[-19  37 -18 -18] = vanu
[-33 -26  33  16] = muna
[-47 -17  38 -58] = Sorep
[38 15 15 37] = faru
rev: [ 16  33 -26]
muna
common faru vanu: 
[37]
rev: [-58  38]
Sorep
all vanu: [-18]
3 4
rev: [ 33 -26 -33]
muna
all faru: [38]
1
rev: [-18  37 -19]
vanu

[ -7  37  44   4   8   4 -18  -4   3   2  -3   1   0  -8  -9   6  -2 -12
 -19  25  -9   1 -10  -2  29 -24   1 -19   0  21 -21  -2  41 -24 -16 -21
  -5  -1   0  -3  27] = pevu
[ -7  20  49   2  26   8   2 -13  -5  -8  -3  26   0 -48  -8  12  24  -3
  -5  25  -9 -10  -7  -2   0 -35  -2  27   0  -3  -1  -2  11  -1  -4 -21
  -2   1  -5  -3 -15] = daro
[ -7 -35 -39 -10   1   4  -1  -4  -5  -8  -3  11   2   0  -1  17  -2  19
  19 -32  -9   7   5   1 -27  17   6  27   0 -10  22  -2 -26  13  13   5
   7   1  -5  -3 -38] = Vom
all Vom: [-5]
9 39
all pevu: [1]
12 22 27
rev: [ -2 -10   1]
pevu
all Vom: [13]
34 35
q: [ -7  20  49   2  26   8   2 -13  -5  -8  -3  26   0 -48  -8  12  24  -3
  -5  25  -9 -10  -7  -2   0 -35  -2  27   0  -3  -1  -2  11  -1  -4 -21
  -2   1  -5  -3 -15]
daro
rev: [ -3  -8  -5  -4  -1   4   1 -10]
Vom
q: [ -7 -35 -39 -10   1   4  -1  -4  -5  -8  -3  11   2   0  -1  17  -2  19
  19 -32  -9   7   5   1 -27  17   6  27   0 -10  22  -2 -26  13  13   5
   7   1  -5  -3 -38]
Vom

[26 -9  9 27  1 26]  nalo
[ 23  24  -2  28  -1 -26]  nid
[-18  18 -11 -22  17 -38]  voge
[ 18   9  -9 -19 -11 -38]  Vemu
[ 26 -10   9 -26 -22  16]  vuz
[-22  44 -18   0 -11  -8]  kizo
common voge vuz: 
[-22]
common vuz kizo: 
[-22]
all nalo: [26]
1 6
rev: [-11   0 -18  44 -22]
kizo
common Vemu vuz: 
[9]
all voge: [-11]
3

[-15   3  26  42  39  -5  10 -13  46 -34  -4 -36   1 -15   1 -15 -35 -17
   3 -35 -13  42  15  12  29 -14   9  31  -1 -15  46] -> favol
[ 13 -32 -14  -5 -21   9  44  37 -27  49  10 -22 -21 -20 -10   6  48   7
 -11 -49  47   3 -60  14   1  -4 -10  -9  29  25  41] -> sipu
[-11  30  15   5  19  -8 -37 -33  25 -47  -8  19  19  18   9  -5 -42  -6
  10  42 -44  -1  52 -12   1   3   8   9 -25 -22 -33] -> funu
[ 12 -26  -9   0 -14   7  38  30 -18  37   8 -22 -17 -18  -8   4  37   4
  -9 -44  38   6 -49  13   3  -5  -7  -4  24  20  39] -> Niv
[ 14 -31 -10   0 -15   8  45  34 -20  43   9 -26 -20 -21 -10   4  42   4
 -11 -52  44   8 -57  15   4  -6  -8  -5  28  23  46] -> nodid
rev: [-60   3  47 -49 -11   7  48   6 -10 -20]
sipu
rev: [-33 -22 -25   9   8   3]
funu
all favol: [-15]
1 14 16 30

[ 37  31  23  16  14   6  17   6   5   4   6   2   0  -1  -4  -5   3  -5
  -7 -15 -11 -15 -19 -27 -34 -39 -35 -30 -22  -8   5  17  27  35  38] : siru
[ 34  37  34  23  16  14  11   5   4   4  -2   4   3   1   2  -3  -4  -4
  -7  -3  -7  -8 -12 -17 -23 -32 -34 -35 -32 -25 -15  -2  19  24  32] : pok
[  5   5  41 -34 -32   4  -5   1  -1  -4  -3  -6  -7  -7  -8  -9  -3 -19
 -26 -30 -35 -33 -30 -23  41   3  16  27  35  41  37  31  28  17  13] : Lirus
[ -8 -13 -17 -25 -23 -34 -47 -33 -24 -14  -3  12  24  33  36  37  38  26
  20  11   9   5   3   4   4   4   3   2  -2   1  -5  -6   5  -7  -7] : bovap
[-20 -26 -31 -32 -34 -31 -22 -11   1  15  24  34  38  36  34  25   3  12
   7   1   3   4   6   4   4  -3  -2  -4  -4  -3  -6  -7   4 -10 -15] : sez
[-11 -14 -20 -23 -32 -35 -36 -31 -22 -11   1  16  25  34  38  37  35  26
  18  18   7   5   4   4   5   2   6   1  -1  -4  -5  -6 -12  -7  -9] : fup
[ -4  -5  -7  -7 -13  -7  -9 -12 -17 -23 -30 -34 -36 -33 -26 -16   0  12
  22  24  37  39  34  29  21  14   7   6   4   6   4   5  -7   1  -1] : Pof
[-32 -35 -29 -17  -5   4  -8  28  35  37  35   6  23  17  11   7  15   4
   4   8   4   2   0  -1  -5  -6  -6  -7 -12  -5  -9 -15 -18 -26 -33] : Zab
rev: [ 7 14 21 29 34 39 37 24]
Pof
all Lirus: [41]
3 25 30
q: [ -8 -13 -17 -25 -23 -34 -47 -33 -24 -14  -3  12  24  33  36  37  38  26
  20  11   9   5   3   4   4   4   3   2  -2   1  -5  -6   5  -7  -7]
bovap
q: [  5   5  41 -34 -32   4  -5   1  -1  -4  -3  -6  -7  -7  -8  -9  -3 -19
 -26 -30 -35 -33 -30 -23  41   3  16  27  35  41  37  31  28  17  13]
Lirus
all sez: [4]
22 24 25 33
rev: [37 41 35 27]
Lirus
q: [-20 -26 -31 -32 -34 -31 -22 -11   1  15  24  34  38  36  34  25   3  12
   7   1   3   4   6   4   4  -3  -2  -4  -4  -3  -6  -7   4 -10 -15]
sez

[-1  2  1 42] = Mas
[-1  7 -1 -1] = Fozuf
[44 -1  1 -7] = tapu
[-1  2  2 12] = vogag
[ 1  7 -1  1] = zigu
[42  2  2 44] = Bafar
[-1  7 -1  1] = Par
[-2  3 43 43] = Rufi
rev: [12  2]
vogag
all Rufi: [43]
3 4
all Rufi: [3]
2
rev: [ 1  2 -1]
Mas
common vogag Par: 
[-1]
q: [-1  7 -1  1]
Par
all Fozuf: [-1]
1 3 4

[  0  -6 -43  -7  23 -47 -56  26  10   6] = kag
[ 4 19 60 22 -1  4 -5 22  4  6] = sidi
[  2  13   4   5  -4  26   0  17 -13 -14] = Libo
[ -1 -43 -42  10  -6 -56   5 -43  26  14] = gufu
common kag sidi: 
[6]
all sidi: [22]
4 8
rev: [ 4 13  2]
Libo
rev: [-14 -13  17   0  26  -4   5]
Libo
common sidi gufu: 
[-1]
rev: [ 26 -43   5 -56  -6  10 -42 -43]
gufu
common sidi Libo: 
[4]

[-32 -41 -32 -24 -37 -24 -25] -> kubel
[  9  -7 -31 -41  21  -6 -24] -> tarof
[  9 -41 -31 -41 -37  -6 -24] -> Ruzi
rev: [ 21 -41 -31]
tarof
rev: [-24  -6 -37 -41]
Ruzi
q: [-32 -41 -32 -24 -37 -24 -25]
kubel
rev: [-37 -41 -31 -41]
Ruzi
q: [  9 -41 -31 -41 -37  -6 -24]
Ruzi
rev: [-24  -6  21 -41 -31  -7]
tarof
all kubel: [-24]
4 6

[ 13  -8 -22  14  13  13] : nezor
[ 13  -8 -16  -2 -27  12] : pela
[ 16   0 -15 -15 -14  16] : vibot
rev: [-27  -2 -16  -8  13]
pela
rev: [-16  -8  13]
pela
q: [ 16   0 -15 -15 -14  16]
vibot
all vibot: [-15]
3 4
rev: [13 14]
nezor
all nezor: [13]
1 5 6

